(in the rows, 128 means zero)
Rotation paths and how fast each direction turns (deg/step):
Each turn is a multiple of 5 degrees from 10 to 175, or 0.
Each row of a path follows its step; steps can be skipped.
Path 1:
step 4: [126 133 127 133 136 126 139 123 128 119 119 124 130 135 120 141 123 128
 125 127 122 127 131 137 133 124 127 128 131 126 128 143 133 126 128 138
 130 134 131 130 128 128 128 124 117 120 128 122 129 132 125 124 135 123
 118 125 129 128 122 122 134 126 122 117 133 131]
step 8: [125 138 128 126 141 125 132 122 130 121 129 130 131 126 128 137 136 126
 124 121 129 139 132 129 130 138 130 130 134 134 124 125 127 130 127 132
 124 128 128 133 135 130 142 130 130 112 133 123 131 128 122 121 120 129
 128 127 125 126 120 121 129 129 117 135 126 121]
step 11: [126 125 129 131 128 120 122 120 129 123 128 126 137 137 136 133 124 133
 131 121 138 128 128 121 130 135 122 125 128 127 119 131 129 125 124 137
 133 135 128 124 129 121 136 127 120 127 124 133 136 133 129 125 120 120
 129 120 130 125 130 119 118 126 128 124 144 125]
step 15: [126 125 125 130 137 132 125 117 143 127 119 133 131 133 122 126 121 119
 129 124 127 132 121 140 139 131 126 124 132 135 125 131 134 126 125 132
 137 131 128 125 121 134 127 128 116 121 130 122 129 125 126 124 127 126
 121 120 133 130 127 124 134 120 119 122 135 126]
step 16: [123 132 119 133 126 134 138 125 127 128 136 127 141 139 133 138 130 124
 126 118 120 131 126 128 128 134 121 127 125 133 126 125 135 121 133 128
 133 134 130 130 127 126 136 123 122 121 119 118 126 132 132 126 125 125
 120 128 126 123 122 119 133 130 120 139 129 124]
step 19: [124 134 132 131 135 125 122 121 136 126 135 128 129 127 129 138 134 126
 132 121 131 136 133 120 130 132 134 129 130 131 125 125 120 124 128 140
 132 123 121 136 131 128 140 137 124 122 129 123 134 121 127 123 129 131
 123 116 131 122 122 121 125 126 127 120 137 134]
step 22: [136 125 132 120 137 132 133 121 125 125 141 124 144 134 133 138 127 131
 125 122 129 128 126 130 126 127 122 121 125 132 122 133 130 129 121 124
 142 137 133 131 125 123 129 128 121 131 121 128 137 129 127 129 122 132
 127 126 135 128 132 125 126 126 127 132 141 131]
step 23: [135 131 138 124 135 131 125 125 130 127 122 126 122 130 123 140 127 122
 131 120 125 116 119 126 125 128 126 125 127 128 120 135 134 125 122 132
 125 136 128 120 129 130 139 120 119 120 134 119 130 124 128 135 124 125
 118 119 130 126 121 121 129 119 128 125 134 126]
step 29: [129 139 136 134 134 122 129 128 116 129 131 127 120 135 123 140 142 127
 135 121 126 131 133 127 126 121 123 123 127 136 117 132 130 135 127 127
 133 129 136 131 125 132 128 120 119 119 130 127 128 137 133 125 124 121
 117 127 128 130 127 128 121 122 123 125 126 133]
Speeds:
[127 127 130 125 128 129 128 128 129 127 128 127 129 127 125 129 126 129
 129 127 128 127 127 127 128 126 129 128 127 125 129 128 129 127 127 128
 131 132 128 127 129 128 129 127 127 128 129 132 129 129 128 129 126 128
 129 128 129 128 129 128 128 130 131 127 129 127] | 35
[126 125 128 127 128 127 127 127 128 128 129 127 128 127 128 129 126 130
 128 129 128 126 129 128 129 130 128 128 126 127 127 127 128 127 130 128
 126 130 130 128 127 131 131 130 128 126 128 126 127 128 128 126 130 129
 127 127 126 129 125 126 130 128 129 131 126 130] | 95
[128 128 129 128 128 126 128 125 127 124 129 128 130 128 126 125 128 128
 130 127 127 126 129 128 126 129 130 129 129 131 129 128 126 129 128 129
 129 128 129 126 129 129 128 129 128 128 128 128 128 131 128 130 129 128
 124 127 129 128 128 127 128 127 127 129 129 127] | 0
Path 2:
step 1: [124 131 124 128 129 146 127 128 131 125 131 123 125 133 125 117 129 130
 134 130 140 128 119 125 115 127 125 130 135 132 126 125 123 124 129 121
 129 133 124 122 131 130 127 120 126 126 119 132 129 131 129 128 132 130
 125 124 123 127 131 130 132 126 124 131 126 117]
step 3: [129 120 127 127 139 131 130 124 133 129 130 123 131 123 125 120 123 130
 126 139 127 126 129 121 130 126 125 128 125 128 124 137 133 133 134 118
 134 126 126 124 130 126 130 122 126 134 130 131 132 126 129 127 123 127
 126 127 117 135 136 131 130 136 135 119 138 122]
step 8: [130 131 121 130 129 134 129 124 127 132 127 127 120 122 129 123 128 122
 127 137 120 128 121 136 124 123 133 128 121 128 122 131 127 130 135 131
 135 131 122 123 122 133 120 123 126 126 125 137 122 124 131 138 136 131
 125 130 120 131 131 136 126 134 128 118 127 124]
step 15: [128 133 128 130 132 123 134 118 130 128 128 127 125 125 123 125 128 131
 119 117 128 126 136 129 134 130 135 127 126 128 127 136 134 131 129 125
 134 128 133 135 132 125 129 123 125 129 127 144 131 123 125 125 132 127
 129 133 117 129 136 132 129 130 134 123 131 118]
step 17: [120 131 121 133 120 136 130 127 130 131 127 124 117 131 132 129 133 134
 131 123 125 132 125 130 126 129 127 119 117 126 122 127 134 131 133 129
 127 129 127 128 128 126 128 126 119 128 126 129 125 130 122 129 135 141
 126 130 133 129 137 133 115 132 128 132 124 119]
step 19: [134 125 127 126 134 135 130 118 133 133 127 134 120 133 126 124 127 123
 125 126 128 122 124 131 124 128 119 125 133 129 129 132 125 140 136 122
 129 135 120 129 120 131 122 121 125 136 124 128 128 128 126 134 134 130
 129 125 125 122 131 133 133 122 134 131 123 121]
step 21: [124 128 126 131 126 130 136 131 132 124 132 130 132 111 134 113 137 131
 126 132 128 129 125 126 123 137 125 124 123 128 126 135 125 132 129 123
 130 126 124 125 131 134 125 116 134 128 120 134 131 131 125 126 130 128
 129 121 131 133 134 133 128 128 133 125 131 126]
step 23: [128 132 123 128 131 129 128 125 130 124 133 128 127 131 123 125 128 132
 128 125 130 125 127 120 130 126 136 125 127 134 133 132 136 130 132 118
 123 131 129 122 129 137 125 126 131 123 122 135 133 120 123 125 133 134
 120 132 114 122 134 129 131 131 119 122 126 116]
step 24: [124 127 126 120 133 133 131 130 128 121 130 128 112 119 124 127 130 119
 123 127 136 129 130 125 118 133 125 122 129 126 121 136 134 127 137 118
 124 121 127 128 133 127 129 125 128 123 126 136 130 129 127 129 130 132
 130 129 124 131 129 135 132 124 130 131 124 120]
Speeds:
[127 127 127 127 124 129 128 127 129 128 126 129 127 126 127 128 128 129
 127 131 125 130 127 129 127 130 127 129 126 129 125 129 128 126 127 127
 128 126 129 130 128 129 127 128 128 128 127 127 126 127 128 128 126 127
 128 127 129 130 128 128 127 131 129 127 127 129] | 85
[126 125 129 128 126 128 126 128 129 130 126 126 127 128 129 126 127 126
 127 128 130 129 127 126 128 129 127 130 129 128 129 129 126 129 129 126
 127 128 126 129 128 125 129 128 126 128 127 127 124 129 128 129 127 129
 129 128 129 127 130 129 128 125 126 130 129 128] | 140
[126 128 129 126 127 127 126 126 126 125 129 129 129 126 127 128 129 127
 128 128 131 128 128 130 130 129 127 129 128 130 129 128 128 126 129 129
 127 129 129 129 129 126 126 127 130 128 126 132 128 131 127 127 128 127
 127 127 128 128 128 128 127 126 128 128 126 129] | 130
